128 stands for zero in the data rows.
Some points, each followed by its number:
[100 114 118  53  90 179 138 150 141  75 146 184 142 105 162 119 174 120
  33 147  91 111 105 157 133 149 153 131 106 161  62 150] 0
[181 175 129 144 152 103 116  87 158 104 127 111 107 142  84 131  57  91
 148 112 164 147 110  72 153 102  69 162 130 133 153 112] 1
[110 122 108  33  81 176 127 147 152  55 147 184 146 106 166 105 167 117
  15 130  85 121  83 148 134 160 145 128  93 168  64 130] 2
[ 79 255 216 126  31 179 154  60 182   6  98 120  67 237  35 138  61  23
 142 136 124 143 108 177 124  49  48 226 151 186  77  90] 3
[138 147 126 171 138  85 117 108 132 137 121 112 112 135 115 124  89 119
 164  94 145 157 112  96 124 101  79 116 135 127 166 106] 4
[119 151 151 170 103  90 131 129 107 182 116 122 111 150 113 129 116 120
 172 128 119 158 129 152  92 107 113 116 139 117 159  94] 5
[153 152 125 171 139  85 118 103 129 140 119 115 119 136 109 125  80 115
 159 101 147 156 109 100 126 107  83 127 130 124 165 105] 6
[168 150  99 144 124  64 104 107 152 100 136 116 134 148 162 108 100 135
 108  71 122 167  73  86 123 135  88  86  92 139 159  89] 7
[166 133  95 131 116  98 116 134 159  70 132 122 132 142 157 128 112 116
  84  92 145 150  96 101 143 140 103 107 113 127 146 124] 8
[ 94 112 130  85 104 170 148 136 135 103 143 166 137 113 150 126 165 128
  61 146 105 116 119 159 122 141 153 125 114 148  88 147] 9
[127 142 136 157 124 111 135 124 130 126 121 107 117 137 132 129 126 125
 149 114 142 141 131 125 124 116 102 117 136 120 143 115] 10
[ 89 104 144  68  97 191 155 142 123 115 145 192 148 100 158 124 181 130
  57 165  93 107 128 173 114 139 172 144 107 149  63 161] 11
[124 150 143 165 116  96 128 120 113 169 115 117 111 146  99 129 104 112
 176 125 137 157 132 136 106 102 104 123 143 121 162 103] 12
[127 125 129 155 126 113 134 130 133 122 126 111 124 124 145 125 143 139
 132 119 134 130 132 130 127 125 120 111 130 117 139 129] 13
[ 99  96 128  88 118 168 143 146 116 131 139 165 143 104 149 130 172 139
  81 154 103 104 135 153 122 148 171 131 118 137  89 155] 14
[125 148 125  64  76 153 136 126 152  70 129 153 137 143 147 115 145 103
  61 116 103 140  91 155 117 142 120 119 100 175  93 107] 15
[183 147  92 170 167  74  91  77 159  91 125 113 114 126 112 119  40 110
 133  77 163 161  92  45 166 110  66 142 105 130 181 123] 16
[143 139 113 156 116  71 120 115 138 118 135 116 127 143 165 116 107 136
 119  86 123 163  92 107 121 142  94 101 113 125 160  91] 17
[183 151  85 141 136  84 103 122 162  71 135 123 134 146 154 118  98 130
  95  79 151 160  92  70 151 117  96  91 105 131 167 123] 18
[ 77 176 199 137  53 162 178 110 121 123  84  89  93 203  73 167 147  56
 198 172 138 127 167 229 101  81  96 165 168 164 125 108] 19
[113 120 107  55  95 164 127 141 149  67 145 170 145 109 160 113 160 118
  31 130  99 123  95 143 135 155 142 121 102 164  79 133] 20
[149 134 114 156 126  84 131 130 143 100 128 111 121 134 153 130 115 122
 113  97 141 151 109 108 136 136  94 106 126 118 155 110] 21
[ 90  66 123 162 165 110 118 138  68 223  95  79 109 136 115 153 133 168
 206 129 137 109 167 123 119 105 159 122 158 108 173 144] 22
[121 121 134 153 129 119 137 136 120 132 122 104 123 122 143 124 155 142
 140 128 126 118 141 140 121 118 131 111 141 115 137 131] 23
[100 131 141 162 116 117 138 139 107 156 114 102 117 134 140 128 148 144
 162 130 118 125 143 155 101 115 138 107 143 119 140 113] 24
[119 136 128 174 117  82 127 127 121 149 123 113 117 137 147 122 119 138
 154  98 127 157 120 119 107 115  96 100 134 121 157  98] 25
[168  83 122 108 183 162 127 168 100 162 160 140 166  79 140 136 177 174
 121 159 124  74 192 115 160 194 191 144 128  83  97 174] 26
[159  99  99  90 153 184 102 166 138 120 160 171 178  83 145 141 156 159
  61 148 134 107 152 100 165 206 183 155  99 105  71 169] 27
[126 105 142 137 144 142 135 149 118 142 134 116 138 106 141 124 178 158
 134 153 124  87 169 140 130 137 161 128 140 104 118 160] 28
[128 109 123 151 131 104 131 135 121 135 120 104 124 134 145 137 134 138
 135 120 135 129 133 130 130 140 128 117 132 115 147 129] 29
[ 66  53 142 163 157 120 130 146  45 255  95  77 111 142 119 159 153 185
 219 148 116  94 185 150  99 113 184 130 163 104 163 145] 30
[148 118 111 152 144  96 126 136 132 116 127 112 127 125 145 132 123 132
 120 109 139 132 126 109 141 145 115 110 128 113 147 126] 31
[166 160 109 142 171 111 106  78 160  94 121 107 115 136  68 122  50  91
 165  97 196 157 117  54 168  92  64 149 129 134 171 127] 32
[154 159 116 139 177 127 113  78 159  96 116 104 109 133  41 130  45  76
 181 109 212 150 134  56 174  82  59 164 145 132 169 136] 33
[157  93 119 111 164 162 122 164 118 142 159 143 157  88 146 135 175 168
 106 152 131  85 189 118 151 184 179 146 121  98 104 176] 34
[ 92 108 138  66  97 186 152 144 128 104 146 189 144 103 160 126 180 127
  51 161  92 107 123 168 120 141 167 139 107 152  63 161] 35
[131 145 127 167 129  90 126 115 134 121 121 108 111 137 122 128 100 119
 155  99 149 157 122 104 127 105  78 116 139 124 160 108] 36
[146 101 133 127 159 144 130 155 106 158 146 131 146  98 134 130 164 160
 136 148 125  91 178 128 139 165 168 137 131  96 118 153] 37
[102 131 112   3  51 200 135 152 156  39 154 209 149 102 176  88 183 115
   0 133  61 116  62 160 128 168 155 139  77 178  38 123] 38
[127 144 122 150 160 121 124  95 126 135 113  99 108 137  59 126  69  96
 195 121 185 146 141  95 143  89  86 143 156 133 166 133] 39
[138 142 123 177 125  74 118 115 125 149 123 117 118 138 141 118  98 130
 156  89 128 164 105 107 113 114  86 106 130 121 167  96] 40
[ 68 130 151 161 138 103 138 143  70 239  92  80  91 156 113 151 126 144
 233 153 102 141 150 190  86 106 157 106 167 122 153  96] 41
[146 142 118 173 125  71 117 112 129 135 126 112 120 138 152 118  97 133
 143  88 130 165 100 103 121 126  88 108 123 122 166  92] 42
[128 119 131 142 127 131 134 136 140 115 131 119 130 117 147 126 161 140
 115 133 135 120 139 139 131 138 137 118 126 115 125 143] 43
[122 123 134 148 121 125 138 135 131 124 126 112 127 124 147 126 158 141
 129 129 132 122 140 142 124 130 131 113 130 115 128 136] 44
[189  90 107 151 209 110 103 144 125 125 153 130 147  82 114 130 150 168
 121 140 148  80 179  90 184 159 142 130 125  76 112 180] 45
[ 98 117 142  87 108 177 150 131 127 116 138 170 138 111 133 127 158 119
  85 157 115 116 132 157 121 126 151 144 119 146  85 155] 46
[ 81 132 145 149 118 119 139 140  93 182 111 123 110 138 134 129 136 138
 165 137  98 136 132 165  85 111 146 110 141 132 137 109] 47
[ 78 140 144 168 129  98 134 139  81 216  95  96  96 152 113 139 126 135
 209 142 103 145 140 172  86 101 146 106 158 122 156  99] 48
[140 120 116 121 130 137 117 134 152  84 136 134 138 112 148 130 152 133
  80 134 149 124 124 125 149 154 140 125 115 122 118 148] 49
[155 164 137 142 168 128 113 100 148 109 121 109 108 142  66 138  75  96
 167 123 171 133 138  78 157  93  85 161 141 130 146 128] 50
[110 126 142 156 114 117 144 135 118 143 124 112 123 134 148 127 144 141
 145 124 124 132 133 153 108 125 125 113 138 117 136 114] 51
[120 132 134 161 116 105 138 133 123 133 123 109 121 133 153 128 142 138
 143 113 131 140 132 136 116 125 111 105 134 115 141 114] 52
[ 97 130 117   1  48 207 141 155 155  39 156 214 148 100 177  88 189 112
   0 140  58 111  65 165 130 168 160 144  80 178  30 128] 53
[167 133 116 119 189 146 112 111 132 147 133 128 145 100  68 130  82 105
 173 133 182 126 147  67 170 124 111 163 140 104 145 151] 54
[162 157  95  61 107 148  92 129 195   9 129 164 135 117 142 117 127 111
  34 125 142 132  86  81 178 121 134 121  99 152 101 145] 55
[ 78 107 166 135 106 154 163 137 104 174 132 125 131 135 137 124 150 148
 145 156 105 110 136 201  84 122 166 137 149 125 122 114] 56
[176 150  74  82 110 116  91 130 194  16 129 151 138 130 147 110 113 107
  50  87 146 152  81  71 162 105 106 106 101 151 130 131] 57
[154 122  92  88 128 150  99 139 169  49 139 151 144 105 152 127 148 127
  51 127 142 120 114 103 161 148 147 124 105 135 107 155] 58
[120 137 113  34  68 178 128 137 158  48 153 197 143 107 172  92 161 114
   8 124  75 122  63 138 133 160 144 143  78 168  58 126] 59
[192 180 127 147 125  80 106  80 167  93 141 124 114 145 125 123  52 105
 117  99 133 146  73  65 135 123  72 156 101 137 136 110] 60
[ 73 107 180 121  94 168 174 130 100 177 134 144 131 135 130 128 151 142
 131 168  97 108 131 218  77 117 174 150 145 129 112 117] 61
[142 108 113 130 151 132 114 138 137 110 136 129 141 106 140 132 149 143
  99 137 145 114 139 117 151 155 147 123 121 113 122 152] 62
New points follow, each followed by the numbers of its three nearest points above, nearest first.
[141 109 119 132 141 141 122 148 137 117 142 132 140 105 147 130 162 149
 101 141 136 107 158 124 140 154 148 128 120 113 118 163] 62 43 49
[177  95  85   0 159 255  87 200 141 123 206 255 255   2 171 111 185 154
   0 203  88  71 128  73 209 255 255 194  64  73   0 186] 27 26 34
[111 132 145 158 116 118 141 137 110 154 116 104 119 133 137 128 149 139
 158 132 122 125 143 155 105 113 132 110 143 117 138 119] 24 51 23
[ 68 196 222 135  21 166 188 107 117 128  75  88  84 231  74 181 145  40
 201 182 123 131 163 255  81  80  97 169 172 178 118  83] 19 3 61
[ 99 127 141 159 120 120 140 140 105 157 112 101 116 133 141 130 151 145
 163 132 119 122 146 155 103 114 141 108 144 119 139 119] 24 51 23
[118 157 161 166 100 100 139 124 106 175 117 111 112 157 105 138 117 116
 174 139 123 145 132 159  90 104 113 119 149 123 153  95] 5 12 24
[149 132 114 150 124  92 131 132 145  93 128 113 123 134 153 130 119 121
 106 101 141 146 110 113 139 142 101 108 123 119 149 116] 21 31 8
[192 152  70 102 108  96  92 135 192  32 133 139 144 154 159 119  99 110
  57  74 149 160  74  71 150 114  92  98  94 142 139 128] 57 18 8
[ 57 177 216 145  41 161 187 112 104 164  71  79  79 225  68 187 144  56
 225 192 119 128 175 255  76  87 112 167 184 170 121  83] 19 41 48
[166  94  91  78 158 194  92 168 149 104 163 182 182  76 148 145 157 159
  39 151 141 103 151  93 175 217 187 161  93 106  61 182] 27 34 58
[185 139  82 139 146  86 100 126 152  88 136 126 138 140 153 122  98 136
 102  80 150 155  98  65 152 127 107  92 104 125 169 124] 18 8 7
[200 167  72  55  96 102  90 125 202  15 142 177 156 145 154  92  98 109
  30  70 119 172  45  67 142 120  97  88  75 156 118 106] 57 55 18
[157  97 100  82 152 189 104 164 141 116 164 177 181  83 145 140 154 159
  54 150 133 106 149 102 165 210 186 157  96 108  67 169] 27 34 26
[ 54  93 154 165 146 108 145 141  58 240  95  66  86 160 115 159 133 168
 239 154 104 122 172 186  83 107 155 112 166 124 157 113] 41 30 48
[158 140  84  58 114 160  88 143 194  10 134 171 143 102 154 116 146 120
  23 130 144 124 100  83 182 134 151 119  94 148  98 161] 55 58 57
[154 166 146 119 104 118 134 106 140 107 136 134 121 144 118 127 105 109
 111 129 118 134  96 119 130 123 101 144 123 143 109 110] 10 21 13
[122 103 146 138 145 140 138 147 111 148 130 112 135 106 140 123 178 158
 143 153 121  85 169 144 125 134 160 126 144 103 120 154] 28 37 23
[122  68 101 171 211  99 105 153  81 207 104  93 128 106 111 146 131 175
 188 138 137  84 183  98 144 144 171 120 152 103 155 160] 22 30 37
[141 138 117 162 115  71 121 116 132 127 133 114 125 142 165 117 107 137
 127  87 125 164  96 110 119 139  93 103 119 122 162  90] 17 42 40
[112 136 132 171 110  95 130 132 116 153 124 113 118 141 148 123 127 142
 154 104 125 154 123 130 103 119 108  99 134 120 151  99] 25 52 51
[143 140 118 173 119  68 118 116 129 136 128 111 120 139 163 118 104 137
 139  86 124 167  98 106 118 131  90 102 122 122 166  87] 42 17 40
[ 30 104 179 153 111 150 177 137  70 255  72  76  77 180  70 191 144 115
 255 214  98 116 199 255  71 123 166 154 205 144 117  97] 41 48 30
[143 127 115 142 176 127 119 100 124 138 120 105 120 120  59 130  79 100
 188 123 189 133 154  82 155 103  95 147 153 121 160 147] 39 54 50
[183 163 110 151 161  92 111  83 160 101 128 114 112 134  94 125  50  93
 142 100 168 149 103  60 163 109  69 158 120 128 164 121] 1 32 16
[186 153  63  57 103 128  85 133 210   0 131 162 145 131 151 107 118 100
  23  87 148 150  74  64 172 105 113 108  93 157 119 138] 57 55 58
[136 185 160 139 131 139 137  90 149 102 107  99  99 167  53 143  79  66
 179 132 178 144 138 113 145  79  69 166 151 147 147 116] 50 39 1
[130 137 107  71  98 138 123 132 146  86 134 156 140 125 155 105 141 122
  60 106  99 144  85 133 118 147 129 105  95 163 103 111] 15 20 9
[  0   0 172 255 204  93 192 120   0 255  31   0  58 196  41 212  97 218
 255 223 108  91 255 255  33 130 182 124 247 124 244  93] 30 41 22
[135 121 125 139 126 123 133 134 144 103 131 120 131 120 149 125 150 131
 106 126 138 127 129 134 136 147 129 119 124 117 129 136] 43 44 13
[102 151 160 164  97 105 139 129 101 192 105 105 106 158  93 140 120 111
 182 152 119 146 143 177  89  99 125 127 152 126 157  93] 5 48 12
[126  95 144 136 152 142 136 149 104 159 130 114 138 101 140 125 177 162
 147 153 120  82 173 141 126 142 167 127 142  98 120 154] 28 37 23
[130 129 108  51  92 158 129 133 153  68 144 174 151 115 164 103 152 122
  32 112  97 136  83 135 124 154 136 113  86 169  83 124] 20 2 15
[155 167 121 137 175 131 110  78 167  88 118 109 108 139  41 133  45  76
 176 110 209 152 130  55 176  81  57 172 141 130 166 134] 33 32 50
[105 126 143 156 119 125 142 140 110 148 115 100 120 128 143 126 158 145
 155 133 121 117 148 156 107 115 140 109 144 116 134 125] 24 51 23
[133  67 115 151 203 129 118 151  83 206 137 119 149  91 114 136 144 175
 164 152 124  81 183 117 139 153 175 123 144  91 128 159] 37 28 26
[198 136  41 142 175  68  68 111 173  49 113 108 107 129 125 124  55 106
 115  51 198 181  81  20 195  72  71  82 124 132 210 129] 16 18 32
